(in the rows, 128 means zero)
Rows swapped in pairs by one turn or mirror: which row each one swaps with:
Vaf: [138 130 111 132 119 104 148 119 117 130 105 152 156 124 103 132 122 149
 138 122 132 109 129 133 124  98 130 141]
raf: [ 92 104 124 125  86 108 134 111 113 113  99 104 107 149 127 151 123 128
 150 108 149 112 115  87 127 148 138 118]
zaval: [ 83 129 117 124  83 105 117 100 102 140 108 118 150 119  70 129 145 133
 170  82 151 117 120 102 119 143 140 113]
som: [111 127 141 129  99 121  98 130 107 118  92 133 136 136 124 123 121 157
 129 110 144 113 107  97 105 132 165 131]
natu: [113 111 127 114 110 108 117  95  87 142  94 112 160 131 117  93 140 136
 160 100 134 131  82 117 116 146 131 114]
Silem: [106 107 137 134 117 117 134 113 125 108 135 107 137 129 152 125 158 157
 163 125 155 129 113 123  98 158 148 130]
dab: [ 88 111 123 130  87  98 103 128  99 112  92 111 130 121 121 136 168 138
 157  85 160 121  99 114 114 130 154 150]
lun: [115 114 142 121  89 139 152  90 116 108 116 126 121 137 144 130 121 141
 153  94 143 132 109  99 129 157 138 138]
fana: [116 132 110 128 107 108 129  97  94 119 103 107 114 103 110 109 129 134
 150  83 142 106  92 136 113 108 138 162]
bifi: [112 113 102 113  88 108 134  98 108 146  99 112 127 104 109 140 188 121
 129  87 160 123 109 146 142 146 141 117]
komi: [133 110 109 112 120  91  97 101 105 115 122 136 113 121 105 138 166 139
 139  78 150  99 102 120 140 138 125 138]
ketu: [ 99 123  93 110  90 130 108 130 103 136 106  91 104 113 126 116 131 127
 137 110 152 124 106 130 131 158 141 109]
kul: [123 107 123 113 126 123 102  79  97 141 114 128 110 110 107 112 132 133
 151  98 139 119 128 150 118 150 154 146]
kod: [ 94  95 111 131 107  91 127  90 108 123 100 157 132 126 114 132 119 130
 110 109 153 138 106 150 141 139 123 115]
Gote: [102 121  95 114  91 131 113 129  97 139 107  90 107 114 131 120 132 126
 133 110 146 127 109 128 134 161 141 116]
bil: [137 129 136 124 112 116 165  79 123 124  94 139 147 127 127 141 160 153
 137 113 141 113 124 116 139 117 150 132]
gogi: [112 126 119 121 118  97 119 101  96 140 123 139 145 131 114 145 130 120
 188 106 136 158 102 112 134 144 123 116]
Gon: [120 114 135 130 100  97 117  65 110 154 113 124 152 129 114 131 131 114
 172 127 164 122 106 116 118 125 162 100]
zab: [135 114 110  84 118 116 144 101  96 117 121 115 154 114 136 146 116 150
 142 114 124 114 123 113 122 133 138 113]
fitet: [114 123  84 144  96 100 111 136 129 122  97 153 149 102 105 122 137 143
 138 113 129 115  95 141 125 150 135 114]
Tif: [ 97 133 160 120 101 117 145  77 117 142 121 129 137 127 106 135 144 169
 151 124 147 132 139 127 112 123 168 121]
Fumod: [ 94 106 103 120  76 105 140 133 134 155 131 109 119 114 102 141 152 134
 125 102 147 119 122 142 100 115 138 110]
dovip: [117  91  84 134  77  83 129 100 128 110 137 128 111 135 129 140 110 133
 140 116 157 124 115 121 123 121 135 135]
Zofer: [114 126 105 117 111 127 131  71 143 129 152 120 136 115 124 119 132 135
 158 109 150 131 136 109 136 168 139 119]
fipas: [134 137 112 124 113  97 155 125 111 128 106 146 149 124 101 139 131 147
 138 129 127 109 132 127 126 102 125 142]
feba: [ 91 115 104 132  85  94 115 113 101 113  93 112 131 121 120 140 171 130
 164  83 170 119  93 116 133 130 140 151]
zoved: [131 137 125 125 106 119 128 105 133 107 111 139 151 140 117 115 116 146
 127 124 149 113 111  92 121 135 164  98]
ruza: [ 90  97  97 116  80  99 139 125 126 162 132 109 117 111 106 145 159 129
 129  96 146 121 121 134 101 123 140 112]
matud: [123 126 117 143 105 109 120 105  81 122 142 141 145 132 105 132 139 122
 146 106 163 122  83 131 132 167 123 116]
ped: [ 90 106 117 114  74 102 151 130 120 159 136 121 109 109 132 140 142 152
 128 111 130 124 114 125 100 123 139 119]
pelus: [ 91  98  96 116  78 101 143 129 134 144 127 113 117 114  96 143 168 124
 132 101 142 112 118 133 105 122 139 113]
vure: [115 125  95 147 109 100 118 136 132 123 107 159 157 105 103 120 130 143
 139 113 135 110 110 148 116 114 138 119]
gep: [ 94 124 129 131 102 100 135  69 122 145 115 114 135 109 126 109 139 136
 167 115 165 141 116 119 118 123 178 100]
tatup: [ 95 128 131 120 100 101 133  82 123 141 116 109 136  98 129 111 145 139
 168 115 176 141 118 105 119 125 179 101]
kig: [114 135 115 112  91 109 115 112 116 114  99 123 165 111 111 111 145 123
 151  96 187 138  97 130 119 170 140 118]
zenuz: [109 117 120 121  78 116 152 125 123 151 131 134 124  99 141 139 134 163
 136 135 127 117 108  97 111 143 141 120]
forop: [127 104 119 104  77 116 144 103  93 122 105 130 119 141 104  93 156 155
 148 120 139 108 111 156 109 153 142 128]
mab: [ 84 115 122 112  90 122 138  91 136 112 140 140 109 111 124 109 144 134
 151  78 165 139 133 136 133 125 148 137]
fak: [112 119  86 121  70 125  97 120 120 124 127 123 120 120 136 138 117 119
 134 124 178 114 114 119 136 151 147 120]
gefe: [107 117 134 134  95 101 126  65 121 154 118 119 151 128 119 126 130 119
 170 129 166 122 109 118 119 121 169 104]
ravus: [114 116 149 111  80 120 141 109 139 110 132 123 122 119 130 137 115 121
 169 118 154 116 101 106 136 113 124 128]
sobe: [108 133 102 157  98  92 132 111 124 125 117 146 132 147 121 137 160 138
 166  97 158 149 123 139 144 135 145 148]
bug: [122 106 123 118 128 130 103  76 107 143 115 121 109 114 109 115 142 132
 159 103 142 115 134 140 115 156 153 146]
Fanev: [108 134 127 137  78 105 142 105 113 118 130 121 144 116  98 144 143 143
 173 120 144 143 135 124 149 139 167 102]
Pamek: [121 128  94 147 102  97 127 134 134 124 108 161 163 112 107 121 132 147
 137 116 144 112 117 148 127 112 133 122]
dusu: [106 123 109 146 104 137 158 110 137 132 109 112 121 129 128 130 137 120
 161 136 163 144 118 111 114 113 133 133]
Vofug: [108 116 112 109  96  67 106  82 124 119  93 132 115 129 134 121 138 149
 161 106 151  95 115 149 145 137 135 129]
seli: [ 90 115 117 118  92 114 111  81 114 116 103 137  97 120 115 145 150 122
 155  83 155 126 102 140 154 147 121 124]
davar: [110 146 113 112  85  73 135  73 140 120 136 114 133 108 125 142 127 128
 141 102 164 119 115 120  99 118 158 121]
zas: [111 125 101  97  92 130 131 108 125 140 125 169 135 132 119 108 149 124
 166 111 162 113  84 151 115 145 133 108]
mos: [137 128 114 133 107 107 147 131 115 129 113 144 146 125 101 135 116 149
 131 121 128 112 127 139 123  93 125 136]
Kov: [ 95 135 141 109 115 129 132 126 117 136 122 146 130 114 136 142 139 147
 184 104 125 146 110 122 128 130 153 117]
vop: [126 118 111 115 117 113 123  65  87 134 108 142 108 112 113  98 122 134
 146  98 144 126 117 150 130 145 147 133]
Basu: [106 127 140 113  91  98 123  94 108 138 130 129 116  94 105 118 150 158
 163  99 166  97 106  90 148 118 157 127]
tafa: [101 140 142  98  95 105 102 128 133 123 103 127 125 118  95 111 137 127
 146  89 164 115 103 145 109 148 119 133]
tave: [125 136 123  99  93  92 136  85 115 107 125 150 132 131 128 146 149 151
 139 105 173 106 124  95 117 140 141 157]
devib: [ 94 100  98 116  89 104 139 134 131 153 130 109 116 109  97 149 158 125
 129 105 144 124 129 134 111 119 138 111]
Lufu: [130 118 120  98 112 101 118 115 105 122 110 148 125 123  88 133 141 114
 114  99 150 153 107 129  92 142 133 117]
Sek: [117 135 153  95 105 114 134  86 121 120 101 140 142 110 127 117 158 158
 160 128 184 118 109 105 120 117 144 126]
Ran: [122 100 106 129  96 118 142  66 123 143 107 120 104 131 112 135 143 170
 140 108 136 115 124  95 119 138 137 108]
vilas: [122 129  82 144 108 102 118 134 132 126 104 159 157 104 103 117 130 144
 139 116 135 111 103 146 127 123 136 126]
zoda: [ 85 107 135 127 112 127 150 108 119 143 118 128 134  89 120 110 146 161
 127 132 178 134 123 111 123 121 147 132]
rego: [103 139 123 132 104  87 113 135  97 137 112 118 133 112  91 110 132 165
 137 104 169 125 115 108  98 122 147 151]
gabi: [100 140 140 104  87  90 135  96  89 130 102 151 151 130 127 101 127 133
 153  99 169 138 104 138 126 108 131 128]
kuro: [112 134 124 128 106  82 130  96 130 140 117 105 134 134 141 143 167 151
 164 121 172 101 108  96 130 113 133 128]
doz: [127  97 102  90  92 109 137  82 116 107 109 126 138 129 134 122 125 145
 171 126 141 103 142 122 116 135 125 143]
fosa: [137 127 113 129 114 104 150 124 118 135 103 147 146 133  95 132 128 144
 130 129 132 104 128 132 119  96 123 133]
nubim: [132 134 109 115  79  98 133  88 115 107 134 154 130 136 129 148 134 137
 139 118 181 101 125 106 128 140 137 153]
sede: [ 95 104 117 119  76 110 147 134 114 162 139 131 109 105 131 138 144 155
 124 107 127 120 116 118 107 125 133 122]
bifa: [135 101 125 102  86  95 145 116  93 137 138 150 126 130 124 118 175 149
 144 104 168 140 105 114 107 129 152 143]
sok: [126 133  91 141 105 100 132 131 131 121 114 162 157 108  95 119 127 145
 136 115 144 113 110 147 129 111 134 128]
Rok: [ 85 132  84 131 103 131 135 106 125 141 108 102 150 133  93 123 146 136
 146  90 151  95 105 123 116 150 139 102]
bese: [114 105 109 105 121 128 131  97 138 137 132 137 126 133 116  97 163 140
 177 115 162 121 111 115  92 150 134 132]
kuvom: [137 119  87 122 111  93 109  95 102 136  84 112 151  93  99 125 149 156
 155 115 162 132 119 124 134 133 137 103]
kikal: [126 119 109 119 111 107 123  69  94 126 100 147 105 127 117 100 118 130
 146  91 142 120 108 146 134 149 141 133]
zalo: [127 129 109 101 107 109 112 126 108 100  98 124 141 117  94 117 133 133
 142 117 187 102 124 103 122 154 140 128]
Tusut: [ 97 109 116 118  80 106 150 126 121 164 139 129 114 105 137 142 138 153
 130 118 122 121 109 107 103 130 140 118]
mese: [116  95  98 115  85 119 120  83  92 128 112 128 131 118  97 118 145 124
 155 112 160 126 106 176 142 130 140 120]
vunel: [131 140 127 121 106 122 128 103 129 105 112 139 144 141 118 118 108 147
 131 126 146 115 108  94 123 130 163  98]
mamab: [ 97 109 117 118  79 109 149 128 116 165 143 130 110 102 136 141 132 149
 130 121 131 114 117 117 104 126 131 119]

Gon pairs with bug
vop pairs with gep
gefe pairs with kul
Sek pairs with seli
nubim pairs with dab
kig pairs with lun
fipas pairs with pelus
tave pairs with feba
komi pairs with kuro
natu pairs with Zofer
kod pairs with zoda
Rok pairs with zab

